T: several groups of rows, each row roughly a mix of its group's hidden directions; one row fits no group:
T (83 x 12):
[[ -9  11 -11  38  15  -6 -40 -16 -15  10  29   9]
 [ -6 -15 -29  23  -6 -36  28  15  22 -26   9   1]
 [ -6  15 -20   1 -30 -22  36 -16  33   8  -6 -18]
 [  4   7 -17  -1 -22   7  39  20  25  17 -16  34]
 [  9 -13  32 -27 -18  20  30  -4  21   0 -26 -17]
 [ 26 -30  20 -20  35  -3 -20  14 -10   1  -7  28]
 [ -2  24  18 -24 -25  28   3 -32   1  31 -13  -8]
 [ -8  38 -24  12   2   5 -24  -3 -11  24   1 -40]
 [ 27 -34  15 -22  35 -10  -9  17  -5  -4   0  28]
 [ 19 -10 -46  -5 -18 -21 -36  11  -7   2  -2  17]
 [ 27  -4 -45 -13 -14   1  -9  26  -4  -2  -3  34]
 [  5   6 -30 -21  -6   8  35  19   9  10 -18  39]
 [ 35  -8 -15 -11 -11  13  -1  36 -27 -28  10  17]
 [-10 -20 -18 -32  -7   7  18   6  -1 -28 -44  -9]
 [-25  38  -7   9 -32  15  17 -17   3   1  11 -32]
 [ -6  17 -14  36  14 -10 -36 -14 -16   7  33   9]
 [ 36  -8 -35  -9 -10   6 -26  25 -17 -14  10  21]
 [-11  -3  25  21  20  -4 -37 -28   1  -6  16 -33]
 [  9  -1  42  10 -18  32  -8 -27  11  26  -3 -13]
 [ 28 -21  17 -19  40  -7 -29  14  -9  10 -12  17]
 [ 12   6 -31 -23 -20   7  30  22   6  19 -15  32]
 [ 13   6  20 -24   1  28 -27 -19 -13  37 -21   7]
 [ -9  -8  -2  31   3  19 -22 -50  13 -17  -7 -13]
 [-22  19   2  19  -9 -25   3  -4  44  31 -17  -5]
 [  7  12   1 -16  -3  34 -29 -19 -22  40 -13   0]
 [-16 -21 -17 -28   9 -13  20  -5  10 -34 -33 -17]
 [-20 -42 -13  -7  20 -15  -2  20  13  22 -30  13]
 [ 35  -4 -23 -11   9  21 -36  14 -20 -16  21   8]
 [-28   2  43  17  -6 -11  35 -11  10   2  -9 -21]
 [-31  24 -16  19 -31  16  22  -8  -4 -15  23 -21]
 [-15 -27 -39   5  20 -10   4   8  15 -33 -22  13]
 [-13 -20   4 -31  13 -17  27  -9  22 -26 -23 -24]
 [-20  48   2  12  -7   9 -10  -6  -4   4   5 -44]
 [-22  -1  29  12 -23 -19  49   6   5  -1 -18  -6]
 [  1   2 -41 -19   2 -19  20  35 -10 -26 -10  14]
 [-11  -9  21  15  27  -9 -37 -20 -12 -25  14 -26]
 [ -1  31   1  24   3   0 -32 -17 -28   0  38  -2]
 [ -2 -10  18 -48   1 -11  34  24   6  -6 -17 -13]
 [-30  -5  36  11   4 -28   2 -22  -9  -7  -4 -36]
 [ -2  24 -27  30   8  -6 -29  -3 -25 -12  31  14]
 [-11 -15   8 -48   5 -14  28  12   4 -16 -25 -19]
 [ 25 -35  10 -13  33  -6 -22  15 -10   3  -9  31]
 [-35   3  30  15  -4 -22  17 -25  16  18 -12 -25]
 [ 26 -36  18 -17  30 -12 -12  14  -1  -3 -11  33]
 [ 34  -9 -28 -13 -18   1  -8  34 -25 -19   5  20]
 [  4 -15  -7 -31   3 -13  41  22  23 -23 -21  -1]
 [ -5  18  -7 -38   1 -10  16  14 -25 -43   4 -15]
 [ 26  30  11  16 -33  41  -1  -6 -11 -10  13   5]
 [-15  14  -7  25  22  -4 -32 -24 -15 -27  31  -3]
 [-13 -30 -14 -23  15 -13  24   6  23 -27 -32  -5]
 [-18   0  41  43   8  -1   3 -15  24 -11   5 -15]
 [  6   4  -6  49  -4  17 -32 -20   1  21  13  16]
 [-27  34 -13  13 -34  18  15 -17  -1   1  12 -28]
 [-18 -13  -6 -38   8  -2   1  43 -28  -6 -18   9]
 [-12   8  21   3  -6  27 -23 -43 -15 -20  -1 -27]
 [ -2   6 -28 -35   3 -35  28  20  -8 -20 -10  -8]
 [  4  27 -26  33  10 -19 -17 -10 -10 -11  38   9]
 [-11 -20  -6 -33   9   3  10  48 -13 -13 -19  17]
 [  3  13  13  14   3   1 -25  24 -23  39  30  21]
 [ 29 -32  18 -21  31 -11 -16  11   0   6 -15  29]
 [  8 -16  26 -11  33  21 -25  17 -30 -12  13  18]
 [ -7  43  -9   4  -9   5 -17 -14   1  29 -11 -39]
 [-34 -17 -26 -21  19 -17 -21   4 -28  -9 -22  -8]
 [-32   5  36   1  -5 -13  33 -18   4  14 -12 -28]
 [-10 -35 -27  -2   8   1  14   4  26 -24 -38   9]
 [  1 -19 -25  14 -13 -39  31   5  32 -13  -5   8]
 [ -7  39 -15   7 -15 -15   1 -13  19  22 -13 -40]
 [ -2 -16 -22  16  17 -32  18  28   8 -33  23  -2]
 [ 40  -2 -29  -9  -2  24 -25  22 -11 -10  17  19]
 [  4 -23 -27   0  -5 -30  41  10  21 -18  17   9]
 [-15   9   0 -50  24  12  25 -10 -24  11  -9  -8]
 [-10   9 -28 -44  -4  -6  24  -3  -7  32 -20  10]
 [-27  33 -20  16 -29  13  16 -12  -2  -3  17 -31]
 [ 29  -1 -30 -20  16  20 -39   6 -18  -7  17   9]
 [ 10 -15   0  47 -17 -22 -29  10  13 -25   7   6]
 [ 29 -30  17 -27  35  -4 -14  12  -7   6  -5  27]
 [-20   6   1 -41  16 -18   5   5 -25 -35   1 -22]
 [ 17   5 -27 -13 -28   9  29  27   9  17 -11  31]
 [ 13 -26  24   4  29   2 -35  17 -15  -9 -14  27]
 [ 28  -3 -33   7  13  17 -32  14   7 -15  12  32]
 [ -5   7   8 -46   5  12  39   5 -31   5  -8  -8]
 [ 12 -38  22  -7  23   8 -12  15 -16 -18   3  38]
 [ 24  -9  -4 -23  -7   6   8  30 -43 -31   6   3]]

one row of each group, then the others: which group is each in?
[ 10 -15  31 -28 -17  16  32   4  23   7 -26 -12] => <49>
[-11  20 -27   8 -28 -21  31 -12  28   6   0 -25] => <42>
[-24   3  26  22 -24 -21  16 -17  22  26 -10 -24] => <9>

[ -3  -7  11  46   3 -12 -40 -14  23  -9  12  -9] => <9>
[ -8   5   1  34  28  -7 -30   3  -3   1  41  20] => <49>
[  0 -26  -5   9  20 -22  18  28   2 -40  25  12] => <42>
[-18  32 -11  31  10  -3 -26  14 -12  -9   8 -37] => <42>
[ -5  -3 -39 -19  11 -36  25  12   6 -29 -12  -2] => <49>
[ 26 -28  19 -22  40 -11 -14  19  -6  -4  -1  22] => <42>
[ 32 -11 -33  -9 -13  -5 -26  26 -23 -20   8  17] => <9>
[-17  28   7  -5 -30  -3  39 -17  24  -7   8 -25] => <42>
[ -3  32   8 -22  11  32 -14  -7 -26  18  20 -27] => <42>
